In the data rows, 128 means zero.
Each pair is two rows. How far apart are they, by a hidden measure? 0 means very close, and 40 very far. Two or three weighted sums of its numbers give each row a place; it is the straight-line distance between the places.
108 119 118 133 149 146 107 177 180 129 112  71  91 177  93  78 129 101 161
 89 113 106 134 154 141  90 151 131 157 125 108 122 128 184 166 111 149  88 ~ 27
 57  62 100 133 188 175  59 143 128 143 130 129 114 127 171 149 151 146  75
183 161 155 109  76 100 172  70  64 143 144 180 183  69 107  80 125 119 145 ~ 26
169 161 154 124  95 104 161 127 126 138 124 125 136 120 151 132 208 113 133
 59  85 104 133 194 170  71 124 140 145 129 134 118 128 156 132 146 128 107 ~ 34
143 149 139 125 118 106 128 142 132 140 124 136 122 134 103 106 123 135 151
129 114  97 128 140 143 111 102 135 145 123 138 123 125 177 164 169 117 101 ~ 20
100 100 106 137 155 143 110 129 119 127 132 137 132 118 136 147 112 127 121
 79  84 109 118 197 153  65   0   0   0 198 255 255   0 145 159 142 114  93 ~ 16
 51  71  98 144 211 170  46 142 152 127 127 121 109 137 137 139  94 133 114
137 132 114 141 127 127 117 165 171 148 118  77  86 180  84 122  88 115 166 ~ 34
 76 101 121 135 188 159  87 115 120 164 132 134 133 128 142 156 101 152 104
203 176 164 112  48  62 186  61  79 128 129 148 164  99  61  92 140 111 190 ~ 34
126 127 111 129 126 130 127 160 167 131 121 115 108 145 107 130 129 148 138
 68  90 109 139 187 158  83 140 141 122 112 118 117 140 111 144 138  94 130 ~ 20
145 118 123 138 124 126 125 142 173 111 121 102  96 162 152 186 158 144 105
124 114 128 135 131 146 121 161 134 125 128 124 112 138 188 183 125 121  72 ~ 11
 83 111  91 127 166 135 113 180 167 123 118  75  76 168 103 146 102 143 160
121 131 105 130 127 139 126 183 180 160 117  77  81 175 102  90  87 144 169 ~ 4
134 136 154 125 133 118 113 114 131  96 122 123 126 127 103 119 140 132 145
138 131 122 132 135 147 135 191 192 157 113  78  74 184  81  82 133 141 182 ~ 12
104 127 107 131 147 135 117 144 130 141 125 126 125 124 163 157  91 120 107
146 132 143 141 117 143 152 144 140 139 115 101 108 140  83  88 110 139 142 ~ 12
129 119 120 135 129 138 113 177 151 135 127 125 114 150 154 128 166 146  98
139 131 140 121 123 120 135 158 154 135 129 112 114 139 120 121 135  99 154 ~ 20
135 132 128 135 135 144 126 185 180 104 116  81  79 184 117 105 132 133 155
102 108  95 135 165 153  92 156 181 144 113  98 100 166  73 111  96 140 167 ~ 29
109 120 124 125 144 130 125 139 124 142 126 137 134 122 167 170 126 108  89
119 132 139 136 112 124 112 123 136 191 128 130 129 124 145 139 165 128 127 ~ 12
 91 112 110 145 159 146  98 154 156 132 117  93 112 154 102  87 108 133 153
152 164 147 125 107 111 156 150 157 151 130 112 113 151  84 105 179 117 159 ~ 4
142 140 141 117 138 146 135  84 106 118 129 172 165  87  76  88  71 137 182
112 108  77 144 150 136  87 172 111 123 125 126 112 131 149 122 115 109  95 ~ 17
222 220 150 116  27  32 245 178 207 141 107  62  44 197   0  58  87 134 250
 95 106 129 133 146 142 109 149 147 122 122  99  96 158 180 151 105 128  80 ~ 7
112 123 137 138 144 136 116 150 162 138 118  85  86 156 139 133 138 135 105
103 110  92 133 157 160  91 131 137 100 124 129 119 136 162 153  69 130  90 ~ 19
130 122 130 129 133 146 123 131 145 135 120 109 110 151 170 139 168 122  98
133 125 116 128 129 119 133 146 121  79 125 119 124 128 120 113 108 114 137 ~ 20
119 122 128 135 145 130 116 118 147 161 127 105 106 146 120 120  59 117 130
112 123 121 132 145 145 121 134 128  81 125 119 109 137 161 201 138 133  80 ~ 10
102 111 127 128 144 150 107  70  96  82 134 170 177  81 103  79  92 134 166
147 133 110 128 112 132 148 183 190 139 110  66  75 190 177 146 144 124  90 ~ 17
243 219 148  82  10  41 247 111  97 129 123 153 162  93  50  78  80 149 200
 86  95  94 133 166 145  88 124 127 111 131 132 132 120 144 129 100 131 113 ~ 19
116 141 100 113 141 114 135 208 188 140 110  62  70 193  79 108 128 112 163
164 137 172 115  96 100 162  65  78  84 131 187 184  70 115 114 150 121 142 ~ 12
128 111 135 132 132 143 103  63  51  46 134 178 207  60 140 143 145 102 112
 20  51  69 137 228 176  19  27  14  49 144 214 211  32 183 146 125 120  95 ~ 18
 91  97  98 130 177 153  83 143 138 137 124 120 116 134 116  78 118 110 152
163 126 139 126 108 132 158 185 173 171 119  81  89 187 187 145 175 112  61 ~ 19
139 127 160 110  99 107 144  47  35  80 151 228 235  27  87 107 113 135 166
145 144 137 134 120 127 137 132 149 125 120 128 117 139 119 142 102 113 124 ~ 26
116 109 130 113 132 142 133   8   0  12 172 255 255   0 120 109 146 129 135
163 160 170 128  81  92 172 158 151 116 127 116 103 152  98 117 147 106 168 ~ 21
133 136 134 138 117 121 132 173 154 135 127  91  92 166 173 139 163 121 118
 99 111 118 137 155 144 121 124 127 136 125 127 120 139 173 172 128 115  95 ~ 8
144 131 138 132 101 118 136 148 149 141 128  94 106 149 148 142 130 117 111
110 139 149 141 140 127 120 134 156 126 132 108 111 136 133 123 116 142 133 ~ 12
 98 112 112 133 143 152 105 124 127 152 125 133 133 124 159 134 135 119 106
114 120 134 133 120 135 135 184 162 192 127 105  84 172 189 135 133 120  91 ~ 10
121 140 127 128 119 133 131 103  81 113 134 172 172  81 125 136 122 115 127
138 130 117 125 113 125 131 155 144 182 122 101 121 139 136 111 149 113 141 ~ 6
110 104 119 125 154 144 106 132 123 167 128 120 127 138 171 144 104 110  95
 85 108 130 138 175 162  83 124 121 164 134 143 140 123 107 128 131 132 124 ~ 13
103 108 114 143 141 143 120 138 129 135 125 116 123 134 169 130 145 117 110
241 175 200  99  10  99 242 164 135 151 119  99 116 161 141 135 142  92 122 ~ 22
117 122 101 137 117 118 118 156 141 150 130 124 113 139 165 151 129 129 111
133 143 131 150 102 107 142 131 139  97 132 130 130 123 104 120 108 139 139 ~ 7
159 138 124 140 110 114 140 145 149 111 127 109 113 137 142 155 173 144 112
 92  91 115 130 171 148  98 196 141 145 121  83 101 174 151 138 111 150 111 ~ 11
125 135 113 125 123 124 133 110 124 105 125 126 134 133 116 129 108 137 154
167 134 187 105  77 106 165  74  82 125 135 180 181  71 116  99 159 106 133 ~ 20
 85 108 112 134 198 144  89 135 145 131 126 129 124 124 133 128 132 152 130
144 143 102 141 102 107 155 158 149 146 119 111 108 164  87 154  84 146 162 ~ 20
114 142 121 134 156 138 104  73  80 118 136 173 168  84  48  70  98 137 186
116 110 122 126 156 163 105 152 129 146 123 112 116 136 171 165 141 121  86 ~ 8
115 116 110 144 139 131 109 135 150  94 127 119 116 140 187 143 171 116  89
117 118 117 122 129 150 106 152 172 139 116  84  97 161  80 125 102 138 165 ~ 2
108 111 115 145 158 138 106  90 105 121 133 139 142 100 149 140 130 134 126
 99  97 109 135 127 144  97 131 128 103 128 116 117 132 192 117 190 137  93 ~ 16
103 101 103 142 146 159  91 158 159 145 123  91 110 159  88 101  94 136 187
198 121 178 104  74 111 174  99 104 166 120 148 149 105 154 145 126 119 108 ~ 7
125 110 131 126 173 136 129 158 132 113 131 120 125 134 170 150 150 117  86
103  99 115 130 137 136 102 141 128 134 127 120 137 139 164 104 116 151 103 ~ 11
140 135 133 122 104 116 145 154 150 193 120  88  89 169 165 127 124 113 101
147 132 144 136 135 142 137 135 133 161 132 112 110 137 133 108 143 116 120 ~ 10
110 124 123 139 143 127 113 160 128 117 123 107 109 142 176 189 125 101  77
114 121  97 130 149 135 105 156 135 131 114 119 116 137 179 168 113 105  89 ~ 16
 83 117 110 131 150 139 105 140 149 165 137 107 104 135 121 130 136 156 159
106 112 114 137 157 133 104 148 113 109 124 113 127 132 157 164 154 102  92 ~ 15
116 115 120 145 144 132 108 137 144 105 120 119 116 140 179 137 104 137  97
163 158 135 107  83 104 161 115  90 122 121 167 151 104  73 103 107 118 205 ~ 2
 82 103 114 127 171 162  75  82  66 105 138 201 186  65 112 112 117 117 155
101 125 133 125 137 133  98  72  63  70 129 183 194  62  78  59 134 121 186 ~ 19
145 141 153 128 113 133 141 136 137 178 130 111 112 148 123 135 174 148 128
102 122 133 141 142 130 109 176 195 170 128  93  79 171 120 137 168 138 119 ~ 32
189 180 165 107  64  94 185  86  89 142 134 176 176  74  32  77  86 133 199
137 167 123 133 114 109 128 147 192 165 119  76  81 163 108 152  80 157 146 ~ 23
101 108 101 128 153 136 112 120 139 105 135 129 123 123 149 151 127 137 110
116 131 126 126 125 150 136 170 172 157 125  82  85 174 103 111 126 147 160 ~ 22
 58  85  90 133 178 155  83 174 180 168 134  84  90 161 173 155 177 140  84
138 142 126 132 118 112 142 125 139 134 131 130 124 134 102 102 157 144 171 ~ 16
121 106 116 128 154 138 102 108 103 136 127 134 124 119 160 130 139 123  89
105 105 122 127 161 152 111 157 181 144 119  96 100 161  97  83 129 113 172 ~ 12
139 128 140 136 119 117 125 151 157 183 129  98 114 144 124 134 115 137 124
 62  97 112 132 195 160  57 142 134 140 133 123 114 130 138 140 154 136 120 ~ 4
 77  97  98 132 182 150  97 115 122 128 129 138 137 130 161 145 147 110 108
112 117 113 127 140 140 117 139 133 139 123 128 117 144 158 155 114 133  78 ~ 7
120 122 103 130 144 152  93 137 141  69 124 125 127 137 162 167 156 144  80
114 123 104 136 139 127 140 134 139 120 123 110 108 145 166 168 151 119  90 ~ 17
113 106 114 130 169 160 108 117 112 110 137 144 140 113 131 112 123 149  99
110 114 111 127 148 148 110 149 145 138 135 115 123 132 150 156 156 139 107 ~ 9
 84 126 128 135 137 120 110 124 142 158 129 134 123 130 134 184 159 146 119
 91 114 141 134 173 142  97 125  96 147 128 145 148 106 119 172 136 123 135 ~ 9
235 241 172 117  14   0 255  90  83 118 128 157 152 101   0  18 126 147 255
114 113 134 143 156 143 125 134 136 151 135 126 120 137 161 155 138 129  86 ~ 20
127 130 128 119 115 130 134 120 129  87 122 113 119 145 156 151 121 114  75
 88  99 112 136 154 149  89 198 171 139 125  52  81 185  92  96 115 154 176 ~ 21
108 108 110 139 154 143 112 132 129 132 125 137 117 127 152 173 138 146  90
191 143 190 105  80 118 192 105 115 144 127 145 145 120 140 161 138 139 133 ~ 28
145 124 136 137 116 138 150 196 152 191 123  69  78 181 176 156 185 145  59
122 122 130 134 143 119 118 148 142 154 125 105 105 148 162 136 113 120 127 ~ 6
141 144 137 122 110 146 136 165 169 184 121 108  97 158  83  99 118 123 174
108 101 121 134 155 137 126 124 104 112 136 128 137 116 168 125 110 114 109 ~ 11
104 109 112 127 147 136  96 134 127 130 129 116 119 128 153 125  94 114 119
149 159 142 115 102 102 144  83  84  79 141 188 191  72  49  88  75 156 194 ~ 21
 96 115 120 126 166 146  97 162 168 153 113  94 100 160 107 110 124 154 145
110 134 112 123 142 145 126 102 106  84 122 173 142 107  64 125 110 138 162 ~ 4
139 138 153 135 119 130 128 144 161 125 126 112 100 154 109 123 128 128 145
105 112 104 130 136 139 108 114 122 118 126 140 138 123 174 151  93 112 103 ~ 6
184 170 172 136  64  87 183 116 144 105 123 126 113 132  76 119 115 125 151
144 137 130 131 139 112 131 132  94 124 127 139 147 108 128  87 117 122 138 ~ 20
116 114 113 127 151 154 105 135 147 131 124 124 121 139 164 148 164 152  84
 92 117 127 149 163 145 109 175 195 215 134  73  78 181 129 128 152 130 138 ~ 14
141 140 144 130 110 128 157 110 129 111 127 131 133 129 175 178  85 119  81
111 118 131 134 142 135 113 128 137 137 124 116 125 127 165 146 127 128 106 ~ 12
102 108 112 133 145 136 109 129 131  91 121 127 119 134 170 152 120 114  89
117 106 117 136 161 150  92 126 127 103 126 118 123 138 152 167 138 110 107 ~ 9
 98  94  94 129 154 148  93 105  91 128 131 148 142 112 156 144 161 127  99
105 126 139 129 151 137 118 103 122 119 131 151 147 111 129 171 114 124 122 ~ 11
146 123 138 134 114 123 135 146 157 106 126  99 109 151 156 139 135 127 107
121 140 137 132 126 120 140 135 123  96 131 136 126 127 105 125 113 114 134 ~ 7
118 110 118 139 141 137 107 135 129 134 125 124 118 141 159 173 127 102  93
119 142 122 116 119 117 114 101  93  99 128 162 161  96  92 104 103 131 174 ~ 7
101 103 121 126 156 144  97  87  92 106 134 175 189  72 115 109 116 126 153
148 136 143 116  99 109 158  65  65  56 128 179 186  76 120 120 134 140 134 ~ 28
155 139 139 112  97 111 165  85  82  83 129 155 174  93  95 110 149 105 128
231 175 187 102  23  86 225 162 160 104 104 105 100 172 151 111 188 151 104 ~ 10
249 186 184 118   6  93 255 180 187 169 104  90 110 179 156 129 131 114 112
108 131 122 136 125 120 125 115 104  50 133 130 123 128 133  99 156 133 134 ~ 5
142 131 132 122 125 124 111  98  94 139 131 164 163  95 131 131 141 130 136
112 112 107 140 142 149 102 144 121 167 124 121 118 126 164 139 155 135 110 ~ 10
138 135 130 131 117 120 142 119  89 118 127 156 159 102 113 159 146 118 136
 98  98 105 120 170 159  87 136 134 122 121 129 120 138  94 147 136 134 147 ~ 19
165 159 154 128  92 119 167 102 100  78 128 147 134 120 122 144 134 143 128
122 115 102 133 141 133 109 118 120 111 133 115 120 128 166 144 125 140  96 ~ 18
137 126 123 120 140 127 134 100  89 111 125 149 150  99 113 102  86 119 141
215 173 198 118  46  77 214 151 154 145 114 107 100 148 150 116 168  97 104 ~ 16
110 115 120 128 143 147 111 115 131 149 126 114 117 126 153 175 156 116  89
184 172 154 113  80 100 181 101  83 116 127 164 162 101  65  78 113 121 181 ~ 12
129 134 127 132 126 123 118 163 161 143 113 116 100 155 103 137  98 146 130
150 142 129 121 107 113 159 144 139 113 122 124 119 135 142 110 127 124 121 ~ 15
123 117 120 141 145 135 126 147 133  73 130 122 122 138 112 136 113 144 145
247 170 182 110  35  89 213 134 136 131 113 111 118 146 167 143 151 110  97 ~ 27
132 114 109 126 131 123 115 108 117 112 126 126 124 139 149 111 178  97  93
127 143 120 134 117 110 126 145 170 173 122 104 100 166 117 109 139 127 135 ~ 15
110 117 112 121 144 160 107 160 182 142 117  89  74 184  91  50 106 126 175
 79  88 135 141 167 146  86 102 119 180 137 148 133 117 190 150 184 127  75 ~ 16
150 143 130 128 120 122 139 161 156 152 112  90  88 161  98 111  73 122 165
176 157 146 112  89 104 152 108 101 100 132 143 141 106  54  38 105 148 205 ~ 10
108 134 131 133 138 121 102 126 118 110 121 132 123 125 124 155 152 137 113
100 117 117 134 148 129 104 124 141  96 135 145 128 121 163 185 177 153  70 ~ 22
 64 115 112 146 183 153  83  97  89 107 127 168 164  94  95 128 120 173 152
112 120 107 133 143 142 109 120 133 163 126 111 120 135 167 135 152 123  96 ~ 23
151 138 137 109 112  91 157  71  71  82 136 194 189  72 106  91  97 131 146
107 113 104 132 159 131 107 142 133 125 129 130 118 140 172 186 156 119  94 ~ 16
103 125 131 132 127 128 132 111 102 157 123 136 136 111 100 112 100 133 130
119 109 107 123 139 143 118 135 146 130 124 117 121 132 166 159 133 136  84 ~ 13
 53  75 120 146 209 174  60 119 118 157 131 138 123 126 185 163 191 135  54
145 140 132 129 117 131 127  81  93 107 126 157 173  93  76  63  86 125 205 ~ 19
139 134 136 126 110 117 147 141 125 127 131 112 112 135 117 103 179 123 142
156 123 145 120  91 118 165  46  71  96 138 186 205  51 103  95 103 134 143 ~ 17
171 141 167 119 105 129 158  92  71  85 129 179 179  75 120 129 120 111 139
122 130 164 133 128 139 121 169 181 249 134  72  71 173 158 155 182 139 100 ~ 9
154 132 123 129 108 119 145 186 172 142 124  77  92 173 162 169 165 141 107
109 112 131 139 149 166  99 169 181 161 131  67  83 174 120 130 131 129 127 ~ 9
 83  81  90 124 175 153  83   0   0  47 190 255 255   0 117 140 120 118 126
166 141 145 100 106 115 134  95  82  85 125 170 168  88 118 146 143 138 148 ~ 27
110 112 122 140 150 149  95 109 137 120 131 117 124 139 163 156 143 127  86
151 135 121 134 119 120 137 129 139 113 130 105 108 148  97 130 106 130 155 ~ 8
106 105 123 140 158 145  92 120 118 141 126 132 132 119 134 133 133 150 142
111 109 123 138 169 154  98 131 145 115 119 127 112 136 178 141 150 115  87 ~ 12
110 115 106 138 151 135 109 128 139 104 130 132 110 134 169 155 130 123  82
122 140 164 134 129 136 124 102 113 107 134 137 131 117 133 150 166 151 124 ~ 34
100 107 110 127 161 141 123 124 128 155 126 116 128 130 161 149 116 132  93
170 170 169 104  81  84 182  85  94 144 127 150 145 100  54  75 117 142 201 ~ 13
163 135 141 109  95 106 154  43  63  98 136 190 193  62 105 117 112 130 161
201 157 171 114  43  82 201 120 105 117 122 130 145 117 117  93 155 133 151 ~ 12
124 121 113 147 141 115 117 177 176 197 127  83  86 174 136 133 125 128 137
103 113 108 126 149 147 112 174 168 148 119  81  94 172 114 102 125 151 166 ~ 12
125 129 110 132 121 127 133 150 128 151 125 112 109 154 128 114 139 125 118
111 112 129 140 143 138 114 154 116 154 123 128 122 144 167 157 129 153  95 ~ 16
148 145 115 116  97 110 148  65  96 117 137 174 186  63  92  82  62 136 169
113 117 102 136 131 138 103 133 131  89 121 112 111 144 124 132 164 119 145 ~ 33
146 140 135 145 118 124 135 199 211 200 111  55  66 202 106 109 101 118 155
 32  69  78 142 201 178  56 186 147 161 137 104 101 169 186 137 101 121  80 ~ 23
 71  79 103 136 208 163  75 130 139  86 132 120 132 129 150 121 151 125 113
115 117 118 132 136 123 130 131 116 109 127 136 129 131 162 142 168 122 106 ~ 14
 91 132 128 136 141 110  92  70  69 105 134 195 184  71  67  54 122 120 183
122 135 141 122 131 124 143 136 146 133 124 105 113 145  98  99 128 137 147 ~ 22
108 103 126 131 152 143 110  96 162 136 123 130 111 139 171 113 111 139  91
127 123 116 132 132 127 126 149 162 176 118 103 105 142 108 145  91 105 145 ~ 8
154 146 132 126 102 115 131 140 124 111 123 124 137 129 122 149 140 136 122
149 150 157 125  94 106 157  96  98 102 124 138 152 100  98 154 115 122 143 ~ 21
 98 103  98 134 169 159  99 118 118 146 127 136 124 121 178 140 132 124  75
109 141 146 156 146  91 138  48  46 109 125 211 226  51   0   0  39 109 255 ~ 14
183 142 160 113 104 122 167 168 169 163 118  77  73 189 173 204 130 124  88
152 157 167 129 106 127 144  82  98  99 137 156 166  90  63  60 113 127 194 ~ 8
 89 108 110 134 153 146  89 152 138 132 128 119 113 139 167 109 121 120  89
161 142 132 125 132 125 121 131 142 152 126 126 126 141 115 112 122 150 155 ~ 12
 84  96  93 143 174 142  97 173 176 157 127  92 100 163 166 149 131 122 102
128 134 117 122 123 114 124 153 166 169 120  88  88 163  98 103 108 144 166 ~ 16
109 107 107 125 154 155 102 135 130 145 124 116 136 131 182 173 113 104  97
 30  55  77 133 224 183  34   0   0   0 155 255 255   0 150 136 174 140 103 ~ 30
 41  76  93 145 214 188  68 183 176 143 130  70 103 169 161 152 123 125  61
154 141 176 115  78 111 166  14  34  41 145 233 237  19 100 140  94 104 117 ~ 10
133 136 111 124 120 137 122 182 172 156 122  79  87 181 108  91 110 136 170
 74 106 118 151 176 147  91  86  92 138 138 168 169  79  95  71 101 148 163 ~ 23
146 140 146 143 120 146 142 149 149 120 131 106 103 148 123 122 122 142 146
145 136 134 126 130 125 128 162 175 115 113  86  93 164 113  96  84 118 160 ~ 19
114 120 112 131 153 119  93 121  97  91 130 153 148 116 141 102  85 142 125
182 189 146 106  45  70 208 118 123  68 129 135 131 134 124 111 126 124 133 ~ 36
108 122 143 131 127 134 129 129 138 162 124 118 120 135 163 155 172 119  97
165 150 135 130 118 107 142 123 114 173 125 146 132 118 123 137 127 143 122 ~ 27
 95 119 128 140 161 137 103 152 173 198 130 100  82 161 112 112 113 121 163
 93 116 128 137 141 130 120 119 135 151 121 130 115 133 156 149 134 109  85 ~ 14
142 128 134 124  93 147 152 168 164 106 118  77  86 174 210 164 161 119  59
238 179 192 102  24  99 233 174 149 165 111  89 101 184 146  92 155 117  97 ~ 10
148 140 130 139 107  95 165 130 159 176 125  99 101 153 120 137 107 134 132
122 128 122 133 124 130 123 128 116 154 128 142 136 116  96 132 116 154 128 ~ 21
101 114 116 135 160 144  91 118 124 154 131 131 125 122 120 120 147 134 129
105 121 127 128 149 123 144 151 129  97 126 122 123 147 130 109 126 139 120 ~ 2
104 126 121 139 141 135 112  85 109 104 135 152 153  99 131 157 141 126 121
 87  83  86 131 170 164  71 117  92  73 126 144 155 105 122 139 105 112 131 ~ 20
183 153 137 101  71 103 179  71  60  60 137 181 170  70 114  82 145 137 143
144 134 112 130 122 114 152 170 171 161 116 101  96 172 107 104 151 151 174 ~ 14
139 142 107 135 109 123 152 143 123 110 118 134 124 135  95 104  67 110 162
151 150 136 116  78 111 173  72  89  95 134 184 180  75 106 125 115 120 145 ~ 1
123 118 107 132 121 128 130 118 140  96 127 135 119 124 159 168 148 126  91
252 182 183 110  29  86 229 185 169 179 106  78 104 176 161 122 157 125 103 ~ 20
 52  62  98 141 210 171  49   0   0   0 202 255 255   0 191 154 143 103  65
109 121 108 148 144 139 118 147 151 101 129 125 127 134 162 165 115 122 101 ~ 17
 94 103  97 134 158 145 105 112 116 157 130 136 131 126 151 110  90 121 122
121 110 105 128 156 132 113 101  92  90 142 179 174  90 160 131 130 128 117 ~ 21
143 139 151 134 109 133 143 133 128 129 129 127 126 133 104 132 135 124 150
 91 111 123 135 146 146 111 151 148 124 136 106 116 139 173 159 162 115  82 ~ 9
151 138 115 131 114 124 152 138 139 121 121 119 104 148 102 136 126 116 153
113 112 112 145 145 126 113 116 107 133 128 115 122 132 167 133 103 149  84 ~ 8
 88 113 118 132 153 144 103  95 106 135 128 150 155 109 131 177 159 120 125
112 105  91 133 148 132 112 130 134 117 129 117 130 135 164 163 123 120  88 ~ 15
179 167 171 120  66 109 190 137 145 146 118 108  94 162 113 141 117 117 130
126 130 101 140 121 128 128 184 170 163 116  84  94 164  88 137 118 129 164 ~ 32
179 172 152 115  79 101 167  59  72 109 135 175 176  83  55 103 119 150 188
 97 114 110 125 146 131 108 108 126 137 127 103 118 135 165 166 131 134 101 ~ 12
100 108 121 133 141 148  85 124 147 128 130 118 115 133 174 124 128 139  88
138 142 137 128 109 122 128 149 148 145 123 104 115 147  84 140 137 123 152 ~ 7
193 175 186 116  63  90 181 142 172 154 112 102 104 151 136  93 138 140 133
255 206 201  95   0  84 255 162 145 190  96  91 111 172 163 142 107 139  92 ~ 25
